X = ((782, 90, 785, 755), (181, 777, 48, 139), (124, 532, 33, 82), (220, 813, 81, 175), (197, 790, 62, 156), (142, 719, 18, 99))
Indices start at 1.
row 1 col 1 = 782
row 1 col 2 = 90
row 5 col 4 = 156
row 6 col 2 = 719
row 2 col 1 = 181
row 6 col 3 = 18
row 2 col 2 = 777
row 4 col 4 = 175
row 5 col 3 = 62
row 6 col 1 = 142
row 3 col 3 = 33

arr =
2, 18, -5, -10, -12, 2, -8, 13, 10, 5, -11, -3
1, 18, -16, -8, -12, -6, -11, 4, -1, -1, -32, 7
-9, 18, 1, -11, -9, -3, -11, 3, -4, -2, 20, 9
-20, 18, -1, -9, -20, -6, -16, 11, -6, -1, 4, 5
-4, 18, -10, -2, -13, -15, -10, 2, -3, -5, 44, 10
2, 18, -14, 3, -11, -14, -8, -3, -2, -6, 24, 10
-4, 18, -7, -9, -3, 1, -11, -1, -3, 1, -28, -2
-16, 18, 5, -9, -14, -3, -15, 2, -5, 1, 1, 7
-7, 18, 1, -9, -19, -10, -10, 18, 9, 5, -7, 10
Rows and columns are counted from 1.
(1, 1) => 2
(6, 5) => -11
(3, 8) => 3
(5, 4) => -2
(8, 2) => 18
(1, 9) => 10
(8, 4) => -9
(8, 9) => -5
(8, 8) => 2
(9, 1) => -7
(9, 4) => -9
(1, 7) => -8
(7, 1) => -4
(9, 6) => -10
(1, 2) => 18
(8, 5) => -14
(4, 3) => -1
(8, 10) => 1
(4, 12) => 5
(2, 5) => -12
(4, 4) => -9
(5, 12) => 10
(3, 12) => 9
(4, 7) => -16
(8, 12) => 7
(2, 8) => 4
(6, 4) => 3
(1, 10) => 5
(1, 5) => -12
(2, 3) => -16
(5, 1) => -4
(9, 10) => 5
(9, 9) => 9
(4, 6) => -6
(9, 3) => 1

m =
10,4,10,1,10,13,9,10,4
12,3,5,1,6,9,4,5,3
-14,-19,46,-16,43,44,45,46,-12
-3,25,-34,22,-37,-36,-35,-35,22
-5,44,-18,46,-25,-23,-20,-19,48
-6,10,-24,9,-24,-27,-23,-24,6
-3,31,-38,29,-42,-41,-39,-39,29
-12,-22,36,-19,34,35,35,35,-16
-7,41,-22,43,-29,-27,-23,-23,44
-2,-16,0,-18,1,3,0,0,-17
8,15,-22,11,-22,-19,-23,-22,11
-2,6,-22,2,-22,-21,-23,-22,2
Rows and columns are counted from 1.
row 1 col 1	10
row 4 col 8	-35
row 11 col 7	-23
row 12 col 9	2
row 7 col 5	-42
row 6 col 3	-24
row 10 col 2	-16
row 1 col 7	9
row 7 col 3	-38
row 10 col 5	1
row 1 col 6	13
row 7 col 1	-3
row 8 col 4	-19
row 2 col 9	3
row 8 col 2	-22
row 2 col 8	5
row 9 col 6	-27
row 3 col 6	44
row 12 col 6	-21
row 3 col 7	45
row 12 col 1	-2
row 10 col 6	3
row 9 col 4	43
row 5 col 6	-23
row 5 col 2	44
row 11 col 4	11
row 4 col 5	-37
row 8 col 3	36
row 2 col 7	4
row 8 col 7	35
row 7 col 7	-39
row 4 col 6	-36
row 4 col 7	-35
row 12 col 7	-23
row 5 col 4	46

x =
5, 6, 3, 9, 6, 0, -2, -2, -1, 6, 4, 0, -2, -2, 16
9, -1, 2, 32, 6, 2, -17, -15, 2, -12, -1, 2, -8, -10, 51
-7, -6, -1, -20, 6, -2, 9, 12, -8, 7, 1, -2, 6, 8, -35
9, 1, -7, 7, 6, 3, 6, -15, -3, -14, 6, 12, -6, -9, 8
-6, 1, 7, -5, 6, -2, 1, 13, -2, 6, -2, -8, 5, 7, -4
0, -2, -7, -6, 6, 1, -2, -6, -2, -8, -1, 5, -1, -3, -13
1, -3, -1, 4, 6, 1, -5, -4, 0, -3, 2, 1, -2, -3, 9
7, -7, -8, 2, 6, 2, -2, -14, 0, 1, 1, 7, -5, -8, -1
15, -18, -6, 27, 6, 4, -5, -26, 3, -17, 1, 11, -11, -13, 39
4, -4, 8, 13, 6, 0, -8, 0, 0, -6, -2, -5, -2, -1, 32
8, -2, -2, 16, 6, 3, -12, -16, -3, -10, 0, 7, -8, -9, 32
Indices start at 1.
(1, 1) => 5
(4, 14) => -9
(3, 1) => -7
(7, 12) => 1
(3, 2) => -6
(9, 9) => 3
(1, 9) => -1
(6, 13) => -1
(9, 10) => -17
(4, 6) => 3
(6, 8) => -6
(5, 6) => -2
(11, 11) => 0
(2, 6) => 2
(10, 4) => 13
(6, 5) => 6
(10, 10) => -6
(1, 14) => -2
(8, 2) => -7
(3, 11) => 1
(2, 11) => -1
(11, 2) => -2
(8, 11) => 1
(5, 3) => 7
(3, 5) => 6
(4, 1) => 9
(8, 15) => -1
(5, 13) => 5
(3, 9) => -8
(4, 10) => -14
(7, 4) => 4
(6, 4) => -6
(7, 8) => -4
(7, 1) => 1
(2, 2) => -1
(10, 15) => 32

grid =
-15, -13, 7, -24, 12, -21, 58, -6
-21, -44, 14, -10, 12, 19, -21, 21
15, -18, -51, 18, 24, 16, 14, -7
-4, 16, -19, 20, 43, 44, -3, 2
1, -5, -27, -14, -7, -20, 27, 48
4, -14, -21, 15, -46, 8, -39, 1
-42, -9, 1, -22, -30, -12, 46, -6
25, 18, -42, 21, -25, -1, 33, 12
Indices start at 1.
(1, 1) = -15
(1, 7) = 58
(6, 7) = -39
(7, 8) = -6
(5, 7) = 27
(5, 3) = -27
(6, 6) = 8
(8, 6) = -1
(3, 1) = 15
(7, 1) = -42
(2, 7) = -21
(3, 4) = 18
(5, 1) = 1
(7, 3) = 1
(8, 4) = 21
(8, 8) = 12
(4, 2) = 16
(8, 7) = 33
(2, 4) = -10
(8, 3) = -42
(3, 2) = -18
(3, 5) = 24
(5, 6) = -20
(3, 3) = -51
(8, 1) = 25
(5, 4) = -14
(5, 8) = 48
(2, 2) = -44
(4, 5) = 43

B =
[[490 336 833 361 338 477 325 752 373 570 240 552]
 [481 560 801 185 443 117 167 726 379 348 362 102]
 [768 717 496 717 799 324 723 482 803 539 697 676]]
Indices start at 1.
(1, 1) -> 490
(1, 5) -> 338
(3, 9) -> 803
(1, 11) -> 240
(1, 4) -> 361
(2, 4) -> 185
(3, 6) -> 324
(1, 9) -> 373
(2, 12) -> 102

A =
[[208  86 136 115]
 [250 244 157 199]
 [231 247 233  83]
 [ 51  41 227  43]
 [228 187 240 110]
 [183 175 245  40]]
Indices start at 1.
(1, 1) => 208
(6, 1) => 183
(4, 3) => 227
(5, 4) => 110
(1, 4) => 115
(2, 3) => 157
(1, 3) => 136
(3, 3) => 233
(4, 2) => 41
